One turning vector, and how many ticks it has turned:
The counts run from 0 to 401.
[145 164 123 113  80 141  96 114  90 155 118 118 138 141 160 134 120 150
 108 142 118 138 110 149 110 134 153 110 152 153 141 130 102 126 132 107
 106 157 153 171 134 121 122 121 104 131 181  83 116 138 107 169  90  91
 131 151 139 141  89 204 129 173 168 112 116 106 158 119 129 127 127  96
 119 158 165 130  86 136 136 136 133 175 105]  209
[113 117 133 151 118  96 110 125 117  86 162 161 149 123 105 102 169 101
 132 107 125 117 141 142 113 151  89  96 159 210 162 133 147 180 151 113
 168 150 167 134 142 149 138 125  96 147 143 150 127  93 108 146 169 137
  93 151 133  86 142 150 164 164 131 109 154 122 161 121 136 131 123 141
 152 118 157 169 146 156 127 104 144 137 150]  112
[157 100 142 109 106 163 128 140 124 120 153 135 135 145 135 138 117 148
 139 136 157  75  49 117 134 128 130 176 122 131 135 105 121 116 155 127
 163 123 123 142 108 142 114 162  84 130 171 117 168 143 104 103  91  82
  96 164  98 124  96 148 174 100 135 131  88 117 140 137 132 139 144 120
  81 156 107  92  77  94 152 130  93 131 110]  387
[159 115 111 107 137 145 118 140 149 107 167 148 165  95  96 123 123 137
 147 106 149  99  81 138 131 110 101 184 143 137 139  93 125 162 128 124
 191 171 137 126 144 146 147 154  87 169 149 187 160 116 125 101 158 128
  75 152  98 100 107 133 166 134 145 136 150 124 145 117 148 161 155  91
 107 141 122  97 132 127 155 136 140 146 169]  108
[100 118 118 161  84  98 142 113  70  77 120 148 149 133 129 144 172  88
 137  64 128 121 175 153 146 139 122  70 155 184 159 143 138 178 156 148
 141 148 157 115 103 129 119 109 141 135 148 128  83 103  94 159 141 113
 123 170 159 123 136 151 122 163 149 101 135 125 146 122 119 117 108 118
 162 129 143 144 134 115 131  98 132 107 139]  122
[102 112 120 151 110 155 148  97 122  95 103 168 143 137  95 169 132 119
 136  35 171  91 130 134 145 138 137 149 122 131 123 133 183 137 137 179
 136 119 182 106  96 126  99  98 163 115 141 161  98 127 111  93 122 110
 125 172 115 121 127 110 116 103 169 111  98 147 120 136 144 144 149 108
 137 122  96 121 122  84 143 133 129 141 157]  301
[113 140 115 111 103 124  95 123 123 120 112 161 157 144 118 105 113 147
  88 124 119 126 128 133  84 177 131  63 159 169 113 154 113 113 136 140
 119 121 175 139 141 126 130 106 124 125 219 109  89  91 110 138  92 100
 127 139 135 124 125 168 123 179 152  89 115 119 143 100 107 119 115 144
 103 106 117 160 144 116  85 154 126 169 138]  373
[171 106 120 125 101 136 135 129 113 153 179  98 131 114 149 156  75 135
  99 119 122  90  70 128 144 120 111 163 111 109 152  94 106 140 142 145
 143 139 119 137 118 121 138 147  88 143 133  98 134 160  92 151 103 138
 109 158  72 124  90 109 155 154 158 172 135 135 139 139 107 115 174 105
  84 155 112  73 103 103 137 140  99 127 116]  330
[107 110 138 163 104  87 135 137 123 130 174 105 146 115 137 144 156 128
 135 110 110  78  97 134 126 148  70 160 173 165 126  99  71 168 139 126
 155 131 122 113 122 111 171 170 116 168 108 169 153 133 135 122 116  70
  90 116 110  94  94 126 142  58  98 137 135 118 178 145  95 140 169  99
 134 139 126 117 110 134 131 129 114 153 149]  172
[155 129  96  80 130 154  94 144 139 137 132 128 135 158 113 116 110 164
  72 137 130 119 116 123  94 120 130 119 102 123 131 149 141 104 103 150
 124 111 126 124 152 128 106  86 118 125 163  95 110 107  74 148 103 128
 140 196 118  97 128 136 177 206 167 130 101 124 109 108 150 107 143 133
  69 110 129 135 134 108 110 152 147 165 108]  205
[138 119 131 123  80 127 130 111 120  90 124 120 169 160 128 144 147 176
  91  99 156  90 126 120 132  80 136  93 117 105 142 142 134 114 134 139
 142  80 108 147 137 110  97 119 101 110 143 104 120 113 128 112  98  47
 155 178 136 115 137 149 143 130 128 136  62 119 128 128 158 103 146  95
  63 148 133 155  80 109 123 169 127 164  93]  135
[136 125 107 183 136  96 145 130 128 114 163 133 125  96 107 170 136 107
 116  70 131  99 126 129 132 156  62 141 148 157 145 103 139 157 162 183
 160 119 147  76 113 109 134 115 137 133 104 120 112 129 103 150 129 148
  88 178  81 114 116  84 120 131 128 137 169 135 154 132  94 123 164 122
 137 123 119 127 133 103 143 131 118 115 116]  174
[157 127  98 118 114 130 127 120 139 146 171 129 133  98 146 152  89 131
 133  89 106  96  86 118 114 141 113 197 172 132 124  83  97 162 129 146
 136 150 149 136 146 124 180 133 105 160 127 163 138 135 115 135 121 152
  97 128  71 133  83 111 150 121 142 166 141 127 150 138 118 135 166  80
 124 133 106  74 126 146 122 137 118 148 180]  167
[146 105 129 128 114 130 102 138 116 141 186  95 157 105 151 108 121 133
 141 166 107  84 107 145 138 120 141 137 141 159 145 123  97 152 123  76
 135 163 139 174 136 149 180 149  66 184 141 126 162 144 131 137 149 116
 104  95 146  88 125 140 181 156 155 155 118 152 168 160 120 119 130 109
 127 147 133 104 136 176 134 102 123 149 155]  334
[126 120 148 123 104 137 108 138  91 107 144 143 141 134 137 102 143 117
 163 124 157 122  75 142 126 141 121 146 165 186 143 102 118 158 158  77
 165 170 168 151 112 144 124 167  96 139 186 148 160 138 118 122 113  93
  82 138 132 118  84 201 158 125 130  88 127 100 163 125 132 171 135 102
 134 156 151 116  95 114 146  90 117 144 145]  45
[129 142 139 135  93 131  88 125 104 116 145 148 107 131 144 117 128 132
  88 132 121 114 112 125  86 185 122  73 145 187 143 144 119 117 176 119
 121 107 169 142 107 131 119 136 102 103 190  67 101 124  83 170  88 134
 107 157 138 129 106 158 164 159 145  96 109 131 152 116 101 112 118 171
 116 125 140 154 121 106 109 106 105 144  94]  384
[133 174 144 123 111 116  99 105 100 144 117 118 151 113 130 103 141 135
 120 129 136 137  93 140 117 147 136 112 160 169 122 127 100 137 146  91
 161 161 164 157 144 131 113 137 100 115 193 117 118 139 146 130 103  96
 102 139 123 137  95 199 112 168 159  84 149 101 170  99 102 133 145  79
 117 156 156 121  90 121 146 141 131 183 116]  35
[113 113 131 148  78 106 139 114 134 132 159 136 129 136 155 154 154 151
 138  97 102  81  92 122 106 168 101 167 178 160 114  86 105 158 131 136
 126 104 148 118 115  97 163 164 126 143 114 157 123 140 118 132  80  71
 116 130 132 113  84 164 161  41 101 132  99 108 172 142 133 149 149 107
 135 148 117 119  88 155 139 103 104 148 142]  230
[129 129  99 151 131 122 152 130 112  83 116 118 192 102 107 143 120  93
 127  55 154  94 152 145 166  98 127  88 125 117 166 134 157 167 160 151
 172 165 146 129 136 141 113 116 121 134 140 147 119 102 132 122 168 141
 109 160 117 117 156  87 108 180 159 150 137 151 129 133 134  99 157  66
 134 124 107 145 132 101 134 140 140 113 156]  186
[121 122 152 113 101 162  88 127 126 134 153 160 138 135 130 107 137 130
 151 153 122 105 106 145 113 154 156 145 159 165 128 119 127 148 106  84
 138 152 176 178 136 141 141 132 108 163 154 154 151 147 104 120 135 103
 112 126 149 102 113 184 198 135 172 101  92 136 158 148 159 175 132 120
 150 140 153 121 128 170 140  93 138 162 165]  218
[172 108 123 101 101 166 126 113 115 121 153 136 120 138 160 148  85 140
 114 112 143  92  65 123 124 143 113 170 126 129 150 106 113 119 159 146
 130 131 127 127 106 120 117 150  86 134 154 124 129 150  72 155  76 135
 100 182  75 140  67 132 157 128 143 150 117 113 129 129 129 126 139 115
  81 137  87  76  89  71 137 130  99 126 117]  388
[118  95 100 101 118 180 125 124 119 115 114 147 138 140 124 158 108 136
 143  96 156  94 140 143 149 125 198 126 100 119 121 143 159 110 107 162
 124 153 179 127  95 134 111  72 156 152 170 136 107 140  86 133 109 113
 151 158 131 112 157 114 126 169 215 132  78 167  99 154 151 131 123 119
 127 127  91 103 138  96 133 120 128 147 148]  138
[113 132 122 160 138 142 157 115 121 117 105 152 170 118  79 159 154 123
 137  61 172 113 130 161 149 124 126 151 120 126 132 121 167 159 120 183
 158 145 159  90 102 127 115  76 171 133 116 167  99 134 110 106 144  95
 120 184 123 104 155 118  84 146 183 125 129 139 126 126 129 162 166  93
 142 147 132 122 117  81 153 148 146 143 153]  359
[ 79 129  93 120 120 123 126 147 143 121 106 150 162 135 102 113 148 146
 109 110 114 132 151 131  86 160 143 111 140 164  97 153 124 155  92 147
 106 139 183  99 116 109 152  89 168 177 171 155  95 120 124 132 119  67
 129 140 155  88 142 145 118 164 158  80 124 148 143 103 115 141 119 116
 142  97 105 132 157 131 113 139 162 179 178]  363
[155 116 140 141 110 137 104 133 132  94 163 185 119 151  98 117 141 128
  83 107 150 103 100 111 106 159  72 123 127 171 143 135 163 138 153 154
 167  97 137  85 130 146 109 133 108  93 142 124 122  99  73 154 116 153
  87 204 105  99 101 120 190 137 123 115 136 120 133 122 163 131 136 160
 104 109 146 153 121  92 129 112 135 127 114]  48
[113 139 129 162  92 146 107  85 123 120 149 189 116 130 156 144 123 121
 122  66 116 116 144 137 101 187 130 130 184 183 128 119 142 162 150 149
 132 131 183 141 135 142 148  93 109 117 134 131  91 110  86 165 129 185
 115 128 123 123 113 126 168 141 165 118 135 142 152 163 142 107 124 133
 169 121 146 157 156 167 110  91 143 130 174]  227
[142 122  98 109 152 153  98 159 168 167 152 124 139 104 100 119 106 156
  86 153 109 103 115 137  97 163 139 149 107 147 101 130 122 117  94 134
 111 135 170 134 155 128 156  75 137 173 156 124 126 139 110 137 119 141
 103 124 123  94 154  82 132 184 197 135 123 188 130 145  91 136 151 157
 111  99 105 112 183 139 114 158 139 186 156]  90
[124 104 113 150 114  92 160 135 149 122 154  85 168 125 130 146 160 150
 112  97 115  64 131 131 147  92  96 156 125 114 114 102  98 148 103 154
 140  95 111 116 149 102 151 132 121 165  76 149 129 140 142 122 122  46
 127 136 127  78 130 109 145  92 122 176  95 129 155 139 124 105 178  87
 101 140 128 105  90 135 149 161 112 166 114]  9
[108  93 121 113 126 179 137 124 123  99 123 141 157 108 112 140  99 123
 136 100 165  77 101 134 136 123 178 142 104 131 115 123 158 128 149 153
 147 147 185 150 112 143 104 100 144 139 203 147 135 137 118  90 118 110
 111 144 115 141 139 104 116 135 189 121  84 193 118 155 131 138 137 104
 115 139  78 100 131  86 124 135 109 143 171]  312
[112 165 121 132 114  83 108 127 135 145 119 113 182 122 130 117 158 166
  70 130 115 119 131 144 103 125 127  84 157 143 109 145  92 138 116  99
 133 133 144 155 167 109 156 113 120 133 156 106 114 109 165 124 107  60
 129 114 150 114 135 166 113 175 149 121 130 121 170 113  88 116 154 100
 108 123 140 150 122 145 118 178 151 202 132]  25
[132 133 104  99 117 150 140 109  83 116 100 110 171 114 136 141 120 117
 146 104 169 112 140 159 160 100 178  94 123 127 156 148 144 148 130 121
 161 181 165 157 124 134 111  98 114 150 185 124 127 134 123 120 147 110
 137 139 138 142 145 158  94 213 197 133 117 142 125 133 133 113 129  55
 124 155 120 123 124 104 128 148 137 151 140]  197
[163 132 110 104 135 137  94 135 115 139 159 147 120 121 115 110 116 124
  91 130 121 125 132 144 114 141 112 129 117 151 166 135 130 143 104 135
 143 151 141 135 151 148 136  71  96 153 130 102 106 110  77 181 140 181
 113 163 122  90 126 138 174 237 180 141 156 137 126 125 144 114 142 142
 120 119 162 133 152 143 127 118 163 142 124]  274
[120 109 138 112 120 182  96 132 133 148 138 131 138 129 141 125 102 151
 140 167 124  90 108 154 120 155 196 160 112 150 100 123 131 121 108 110
 132 154 191 174 117 137 148  96 128 157 169 120 124 156 116 116 125 116
 117 121 150 120 141 129 143 154 210 127  83 190 130 165 136 145 127 141
 134 131 126 105 138 150 135  98 125 155 162]  149
